In the rows, 128 means zero.
A state moves one step at a time under one of 6 hidden systems, and each row is a state written as 26 numbers. Each run below is a few steps of one system.
path 1, Y, 9 rows:
[[174 154  90  68 119 122 136  56  93 144 102  87 170 161  69 115 109 221
   94 159  82 147 175 103 124 124]
 [118 125 127 151 156 158  61 128 163 186 154 109 127 139  54  99 153  91
  193 106 191 142  98  92  73 106]
 [127 177 190 147 109 112 129 192 102 123 125 122 132 136 179 109 157  90
  141 117  82 176 161 198 116  65]
 [159 146 143  77 121 112 127  97 124 142 103 101 145 169  71 127 113 200
   96 169  73 150 187  93 130 130]
 [108 138 148 136 156 141  69 150 171 201 158 122 130 150  69 110 152  98
  169 142 169 136 104  83  92 135]
 [121 176 187 140 116 111 128 192 136 149 130 114 152 127 182 102 148  85
  133 122  83 169 138 180 123 106]
 [147 142 160  86 115 109 135 106 117 156  99  99 167 153  85 125 105 180
   86 155  64 160 145  95 130 146]
 [117 144 138 133 148 139  83 136 141 206 150 116 157 143  73  97 150 115
  158 142 153 137  75  89  97 139]
 [131 169 165 144 114 123 121 170 126 152 121  96 170 124 172  86 154  92
  147 108  79 166 120 176 110 105]]
path 2, R:
[[137 173 142 127 107  85 190 147 148 152 143 178 114  64 209 170 150 158
  112 137 164 138  84 130 191 166]
 [188  93 122 157 113 134 151 139 149 111  91 119 113  75 152 133 194 207
  145 113 104  94  71  98 166 191]
 [115  85 121 205 130 142 114 152  77 138  98 116 123 142 141 116 171 155
  166 114 125  56  33  89 121 129]
 [ 98 136  54 171 138 140 123 110  89 148 114  76 168 193 186 105 118 144
  162 142 128  52 103 131 115 124]
 [128  95  59 146 131 145 138  71 130 110 100  62 153 189 125 125  48 124
  173 117 136 117 160 129  93 130]
 [123  89  86 125 132 139 138 113 118  99 144 137 118 165  96 141  26  55
  164 146 166 168 140 157  94 121]
 [130 101  98  74 146 150 123 134 150  75 178 182 106 125 113 127  82  51
  104 168 140 147 172 189 133 151]
 [112  90 159  68 146 146 101 123 166  75 163 181  92  84  94 140 127  82
   48 114 117 120 180 138 143 145]
 [ 76 137 187  94 137 111 125 118 139 118 164 190  95  61 130 164 160 118
   33  94 153  99 143 102 161 111]]
path 3, V, 9 rows:
[[127 105 153 149 104 105 178 152 167 108  75 101 132 132 205 157  97 154
  125 123  76 112 123 120 161 190]
 [134  89  92 116 125 128 161 104 108 142 118 138 159 134 117 137  73 149
  111 165 121 108  57  92 147 200]
 [116 105  80 144 142 164 122 129 130 129 149 128 159 109 165  92 127  74
  142 114 144  93  61 162 121 164]
 [118  96 125 141 115 146 149 115  81  71 107 118 139 114 166 118 106  99
  100  86  88 109 127 171 129 104]
 [117 124  96  96 129 130 140  68  64 116 145 146 136 119  87 132  96 134
   83 123 147 124 129 127 124  96]
 [121 148  97 120 141 142 113 102 133 129 171 147 119  90 126 122 149  97
  134  97 193 129 135 149 119  93]
 [138 121 146 144 122 119 138 133 122  81 119 141  80 104 149 150 156 142
  129  93 139 129 165 140 139  83]
 [132 125 117 123 134 116 131 108 108 121 124 147  89 141  97 159 137 185
  121 149 156 109 148  84 141 114]
 [115 135 103 147 147 127 108 134 162 147 143 125 104 140 141 141 152 140
  163 135 180  90 133 101 129 134]]
path 4, S (9 x 26):
[[153 115  38 149 136 157 132 110 161  98 137 110 127 110 191 109 143 119
  178 106 162  92 129 174 132 152]
 [104  58 116 168 127 147 136 133  81  57 104 127 104 155 140 138  77  86
  136 107 117 100 128 154 111 104]
 [ 90 122  64 105 149 130 129  91  77 118 168 168 118 162 116 145  85 118
   98 177 172  86 136 125 132 120]
 [112 124  88 100 147 143 120 107 195  97 166 142  99 115 154 142 109  84
  125 117 180 115 195 156 133 139]
 [ 93  86 164 126 123 120 152 138 130  64 131 175  84 103 142 172  91  82
   85 109 132 121 152 136 146 122]
 [114 116 115  94 133 119 151 102 113 106 153 193 100  92 128 166 131 157
   58 147 156  84 119  98 175 154]
 [128 107 106 132 137 136 131 110 184 100 132 138  97  71 176 145 174 151
  112  85 165  68 133 109 160 160]
 [ 99  91 136 179 118 120 156 132 105  86  96 130 103 103 198 159 141 148
  116  80 127  61 101 115 150 125]
 [114 106  62 164 128 121 163  95  83 113 110 127 122 144 176 155 115 180
  131 139 157  53  90 103 155 145]]
path 5, V, 9 rows:
[[138 168  95  80 125 133 133 128  39 136 159 158 183 143 129  80 131 122
   76 191  72 135 106 187 138 121]
 [154 132 108  88 136 166  91  74 167 128 139  80 174  89  83  77 139 100
  113  63 117 152 158 150  91 114]
 [112 143 213 137 113 109 129 146  94 141 132 147 123  84  98 136 135  94
  109  79 129 186 110 129 112  64]
 [181 185 125  97 118 114 128 130  87 144 145 151 126 119 105 112 188 190
  121 165 115 161 147 144 140  93]
 [169 131 137 137 136 140  87 125 173 156 115  85 122 127  74 109 181 170
  176 100 133 148 146  91  99 117]
 [115 142 192 179 121 100 120 187 120 164 106 113 113 165 124 137 146 134
  176 136 116 151 112 100 110 100]
 [154 161 116 128 121 114 129 154 120 157 112 100 145 197 131 115 124 168
  164 196  88 147 148 132 123 137]
 [140 115 131 123 135 138 105 138 181 156 117  82 155 171  99 105  83  98
  173 143 109 163 133 122  93 166]
 [117 124 178 122 123 124 120 179 132 141 137 136 148 148 127 111  88  58
  127 155  85 174 114 159 113 147]]
path 6, X (9 x 26):
[[153 184 105 103 113 114 145  97 113 138 100  82 175 143 180 109 166 222
   88 142  57  99 173 133 157 130]
 [140  96 129 154 127 130 117  81 136 169  90  77 142 133  53 135 111 169
  168  84 157 132  84  42  95 128]
 [117 153 135 199 121 116 129 193 100 164 125 114 135 161 177 114 146  98
  210 135 141 143  80 158 105  98]
 [175 140  85 112 119 134 140 121 117 110  99  78 158 190 142  99  99 159
  153 172  62 153 184 172 118 135]
 [139  88 136 115 141 149  93 124 137 145 132 120 134 165  21 111  76  95
  153 149 130 169 117  97  84 138]
 [103 158 162 117 144 135  90 189 151 156 177 154 138 139 136  94 139  37
  134 152 127 161 133 175 111 120]
 [148 163 155  56 123 131 118 121 157 124 140 125 157 110 116 104 135 122
   62 132  68 171 192 163 135 133]
 [142 141 179  88 132 127 106 110 138 169 147 149 137  74  46 122 164 145
   83 109 136 159 104  82 126 129]
 [130 179 161 140 130 122 105 158 145 177 145 129 134  76 159 108 228 148
  127 100 136 116  96 118 140 113]]
path 7, Y (9 x 26):
[[117 134 153 110 123 120 129 105 135 103 105  91 128 154 124 141  90 124
  111 105  99 153 214 132 110  87]
 [121 147 139 107 138 110 119 118 123 163 152 153 111 149  68 153 108 133
  132 161 175 160 145  92 117 109]
 [151 159 139 116 131 132 112 168 176 145 158 145 114 108 133 113 166 103
  154 145 141 165 138 157 128 141]
 [138 115 187 112 119 126 126 155 144 112 106 124 128 113 123 123 140 134
   93 116  69 146 145 126 136 141]
 [105 136 149 119 138 122 110 125 115 167 135 139 144 138 102 124 147 154
   96 146 123  98 100  80 136 139]
 [115 158 123 142 131 127 117 131 154 175 136 102 159 120 167 110 156 122
  142 110 140 116 105 125 126 140]
 [134 128 155 150 105 112 153 122 123 132  89  87 152 128 147 130 108 136
  138  97  99 152 117 127 120 122]
 [146 124 113 143 120 120 136 123  84 150 115 121 135 163  96 126 115 160
  156 158 127 139  98 111 116 123]
 [143 131 101 143 135 144 104 146 129 137 135 110 133 158 128  97 136 110
  176 145 126 131 127 151 105 128]]
path 8, L (9 x 26):
[[182 171 141 168 107 107 142 164  88 130 128 142  85 115 120 136 174 150
  209 122 164 198 131 161 114  50]
 [193 109 101 133 128 140 112 151  86  82 103 124  86 187  73 113 151 182
  177 179  87 148 178 146 114 101]
 [ 97  98 132 142 159 141  70 159 150 125 128 116  94 220  79 125 109 105
  164 173 129 100 176  95  96 124]
 [ 73 149 165 120 139 116 106 174 183 133 142 118 129 185 174 130  87  58
  123 151 113 135 198 150 119 128]
 [128 142 160  64 116 108 155 124 176 135 128 128 158 127 136 142  60 106
   76 156  87 179 165 137 144 178]
 [137 123 164  77 133 125 125 134 175 166 162 169 144  71  82 130 121 102
   84 144 136 167  78 103 143 194]
 [142 132 168 108 129 144 106 155 142 136 152 156 141  45 127  88 203 107
   87  97 103 129  72 145 142 148]
 [138 125 156 127 120 140 113 106  92 133  98 101 164  87 116  91 193 173
   79  76  68  95  95 106 129 115]
 [115 154 139 167 126 117 109 101  94 187  99  77 161 139 114 115 171 188
  143  89 135  99  91  69 107  86]]
path 9, X (9 x 26):
[[145 115 151  93 130 144 115 123 150 122 139 136 147  73 108 106 149 111
   84 102 102 140 108 132 133 156]
 [121 137 152 120 129 135 111 122 103 141 139 141 144  84 122 110 178 137
   84 101 116 111  93 121 135 113]
 [127 156 119 137 125 128 120 101 112 147 126 102 144 106 149 114 179 169
  117  92 136  97 124 114 133 100]
 [142 137 120 169 116 120 137 106 109 138  95  88 127 131 135 134 152 179
  165  87 141 123 125 106 118  91]
 [148 131 107 176 118 114 140 139  94 138  98 104 117 171 132 135 129 166
  195 139 140 133 124 119 110  95]
 [144 118  96 153 131 131 120 147 129 124 112 100 118 197 124 125 101 134
  198 167 127 134 150 133 104 129]
 [125 105 132 128 135 134 113 157 145 121 124 115 125 189 103 122  71  83
  164 166 110 157 154 141 102 141]
 [111 129 151  88 139 131 112 158 149 137 157 152 136 154 102 115  80  59
  112 172 111 169 149 149 117 145]
 [122 144 158  64 140 131 111 134 172 144 172 159 146  98 104 109 122  78
   75 145 114 168 145 147 131 156]]
path 10, R, 9 rows:
[[159 178  66 121 137 135 109 153 151 144 157 110 136 182 160  91 142 122
  194 186 136 148 176 187 115 127]
 [154  87 162 115 126 143 107 146 162  87  90  85 118 171  87 116  86 112
  143 134  56 166 196 138  98 136]
 [ 85 131 180  97 141 113 109 152 117 160 160 169 135 158  73 135  73  61
   97 173 131 171 120 117 111 124]
 [121 179 144  66 140 123 116 134 203 162 176 141 155  94 146 114 136  86
   86 137 131 158 166 154 140 159]
 [144 124 209 101 105 119 141 128 162 115 110 125 135  56 119 134 144 126
   76  65  85 168 137 122 141 134]
 [134 157 175 122 117 105 142 137  77 166 141 167 139  71 111 129 178 156
   89 118 131 146  57 103 148 114]
 [163 177 115 143 125 128 115 130 130 171 131 106 149  91 156  98 227 192
  147 107 130 110  98 122 140 123]
 [155 134 136 187 110 126 124 137  89 139  70  63 146 150 137 104 175 192
  177  94  91 120 111 112 106  89]
 [139 148  97 168 120 119 130 134  58 175 105  89 158 209 113 108 111 160
  195 170 120 139  98 120  95  94]]
path 11, L (9 x 26):
[[140 110 165 146 112 121 138 131  75 135  99 120 138 137  84 129 112 143
  132 121 102 158  93 107 112 106]
 [129 168 112 124 141 128 101 137 103 168 153 128 137 162 104 104 161 137
  150 162 141 133 127 126 109 101]
 [147 129 133 133 127 140 104 136 162 123 119  87 129 144 119 106 134 112
  165 107 110 155 170 147  99 114]
 [119 119 168 127 119 117 130 146 106 127 113 125 130 163  97 134  91 112
  125 144  95 162 142 122 111 111]
 [123 161 135  93 142 122 106 139 145 166 156 139 143 154 102 113 124 114
  121 173 130 151 147 129 121 133]
 [142 128 160 106 131 138 107 143 183 132 137 115 134 108 112 111 133  96
  128 111 112 165 150 137 115 144]
 [126 124 186 113 121 121 123 148 116 138 120 138 140 117 104 122 130 120
   92 127  84 151 113 118 127 133]
 [129 158 147 105 134 127 101 129 129 172 143 122 156 123 102 101 164 144
  105 138 111 130 119 110 127 132]
 [144 139 160 141 121 133 108 135 153 158 116  90 150 113 119 105 164 136
  146  87 108 147 120 118 112 121]]
path 12, S, 9 rows:
[[107  92  72 100 164 161  85  80  85 140 163 163 134 147  48 110 128 136
   87 165 162  64  86  79 121 145]
 [ 89 165  96 115 150 151  93 115 183 125 174 112 138 107 196 101 165  71
  121  80 166  93 189 175 119 100]
 [109 106 167 131 100  98 181 108 102  71  93 124 115 123 156 177  50 112
   91  88 105 156 174 143 134  90]
 [133 120 102 106 134 109 152  89 108 147 151 183 100 109  77 176 105 169
  113 161 203 128  91  70 149 146]
 [150 127  99 143 143 149 114 157 183 110 157 147  86  76 178 121 203 121
  158 110 170 100 125 157 148 150]
 [125  80 153 163 113 131 142 151  87  54  84 125 103 134 169 137 135 145
  104 109  66  87 138 143 142 117]
 [ 99 116  85 128 141 125 128  80  92 146 123 125 133 167 114 146 112 180
  107 154 152  57 112  66 136 138]
 [103 140  82 152 143 133 122 126 186 142 149 104 125 136 194 132 127  98
  176 111 187  96 143 139 124 141]
 [116  93 134 155 110 121 168 155 107  75 109 138 112 141 173 151  65  85
  138 132 112 138 124 167 133 132]]

Which system made each of these runs?
path 13, 2 rows:
[[136 141  70  36 164 157  81  73 135 126 188 152 136 149  45 102 117 120
   80 170 144 128 200 135 115 124]
 [104 121 186 113 151 143  79 140 203 125 171 154  89  60  90 128 160  51
  116  61 177 159 157 128 108 105]]
 : X
path 14:
[[141 133  45  79 142 144 121  45  89 102 139 119 138 161  92 121 115 179
   97 148 133  96 193 127 124 104]
 [ 88 126 130 143 153 132  94 110 189 125 149 116  88 134 115 153 120  86
  162  80 206 123 192 108  99  84]]
 : S
path 15 (2 x 26):
[[150 100 111 101 137 158 111 140 186  88 133 112 128 130 137 102 116  93
  129 130  93 130 169 170 124 171]
 [107  91 178 101 130 135 113 131 105 110 135 155 128 115  81 125 105  88
   69 120  93 140 123 123 124 123]]
 : X
path 16, 2 rows:
[[111 143 156 113 113 101 149  69 122 172 100  88 166 133  96 152  75 155
  106  97 133 157 131  72 112 110]
 [149 180 144 134 121 100 140 140 132 186 155 148 120 104 114 137 146 131
  171 136 187 190  99 123 120 104]]
 : L
path 17 (2 x 26):
[[ 98 155 101 159 136 131 123 167  49 152 155 148 153 169 165  97 137  94
  148 174 129 103  71 166 119 104]
 [160 129  59  95 130 144 133  95 136 105 123  91 158 175 130 103  83 133
  142 158  99 140 187 174 113 143]]
 : S
path 18 (2 x 26):
[[ 60  87 126 166 133 128 131 130  62 124 107 133 135 176 154 138  98 126
  102 140 114  47  79  92 134 128]
 [ 87 152  46 120 138 133 140  80 106 140 147 102 174 162 188 120  90 114
  119 138 154  80 140 152 125 128]]
 : V
path 19, 2 rows:
[[166 168 124 144 130 140  88 138 101 135 124  94 134 137 112  82 205 158
  163 108 106 146 161 157 100  60]
 [140 145 172 147 121 110 111 128 115 152  92  83 120 171  77 132 128 160
  167 115 114 175 168  94  89  67]]
 : V
path 20, 2 rows:
[[107 131 120 117 143 133 107 110 171 152 121  95 149 150 138 120 140 154
  111 128 116  76 146  85 131 162]
 [ 92 138 151 147 121 110 148 129 153 165 120 104 154 120 174 144 102 110
  129 106 138 124 100 109 132 144]]
 : V
path 21, 2 rows:
[[115 137 144 123 124 122 133 152 138 118 125 131 139 112 187 123 157 133
   88 128  87  94 128 142 158 155]
 [118 118 128 115 122 121 142  82 114 136 107 112 153 116 121 135 112 166
   85 106 117 103 113  88 137 139]]
 : X
path 22, 2 rows:
[[137 162 112 112 147 116 101 127 115 170 159 157 102 156  67 134 159 169
  149 180 181 135 142  93 122 105]
 [133 155 142 154 132 125 107 170 189 128 123  97  99 149 166 128 165 125
  179 120 133 134 188 143 121 112]]
 : R
path 23:
[[ 90 147 119 124 134 113 147 130 123  80 170 188  65  97 184 172 130  90
  104 113 197 113 180 166 155  83]
 [143 111  96  95 133 120 151  85 149  63 136 167  61  96 134 177 139 181
   87 124 166  92 199 112 168 131]]
 : V
path 24, 2 rows:
[[104 164 183 154 114 105 141 163 140 151 110 100 149 121 193 129 155 134
  119 104  94 121 122 128 141 124]
 [149 144 133 131 106 105 157 110 107 167  94  97 169 132 127 130 120 186
  123 138 101 139  89  99 136 149]]
 : R
path 25:
[[115 100 137 101 132 132 135 100 134  77 136 170  96  58 140 155 165 156
   43  96 128  70 136 106 173 145]
 [101 132 110 131 138 119 133  84 121 140 137 149 115  71 150 154 186 182
   79  86 178  51  95  73 164 129]]
 : V
path 26:
[[172  81 108 108 127 161 127 106 145  90 124 127 127  86  92 108 120 114
  124 102 118 149 116 145 122 157]
 [107  99 157 136 135 141 109 143  89 113 141 164 117 107  98 120 148  96
  100 113 125 111  88 125 125 106]]
 : V
path 27:
[[ 95 118 168 116 120 115 151 113 208 135  96  74 167 128 174 142  61  98
  100  89  88 137 160 116 129 173]
 [120 151 160 105 108  92 177 132 119 179 140 161 161  99 129 151  75 116
   96 154 136 175  58 113 150 167]]
 : L
path 28:
[[112 138 106  97 154 147  88 128 144 141 155 128 144 157 119  97 148 122
  108 161 117  91 149 125 124 145]
 [ 95 127 159 122 135 129 111 109 165 127 118  98 135 131 132 133 109 107
  111  82 129 123 174 112 113 108]]
 : R
path 29, 2 rows:
[[227 127 129 119 104 126 153 118  94 119 127 159  96  60  47 130 161 176
  164 117 155 216  94 136 124 102]
 [179 107 134 168 142 153  77 179  99 127 125 145  74 130  58  96 223 164
  193 139 131 128  96 112 108  98]]
 : V
path 30, 2 rows:
[[104 159 118 157 131 118 120 127  89 148 130 117 126 148 158 126 161 152
  144 121 147  96 127 120 122  81]
 [143 142 101 147 121 118 143 105 137 126 104  83 126 154 145 139 120 167
  170 115 141 132 170 125 115 105]]
 : X
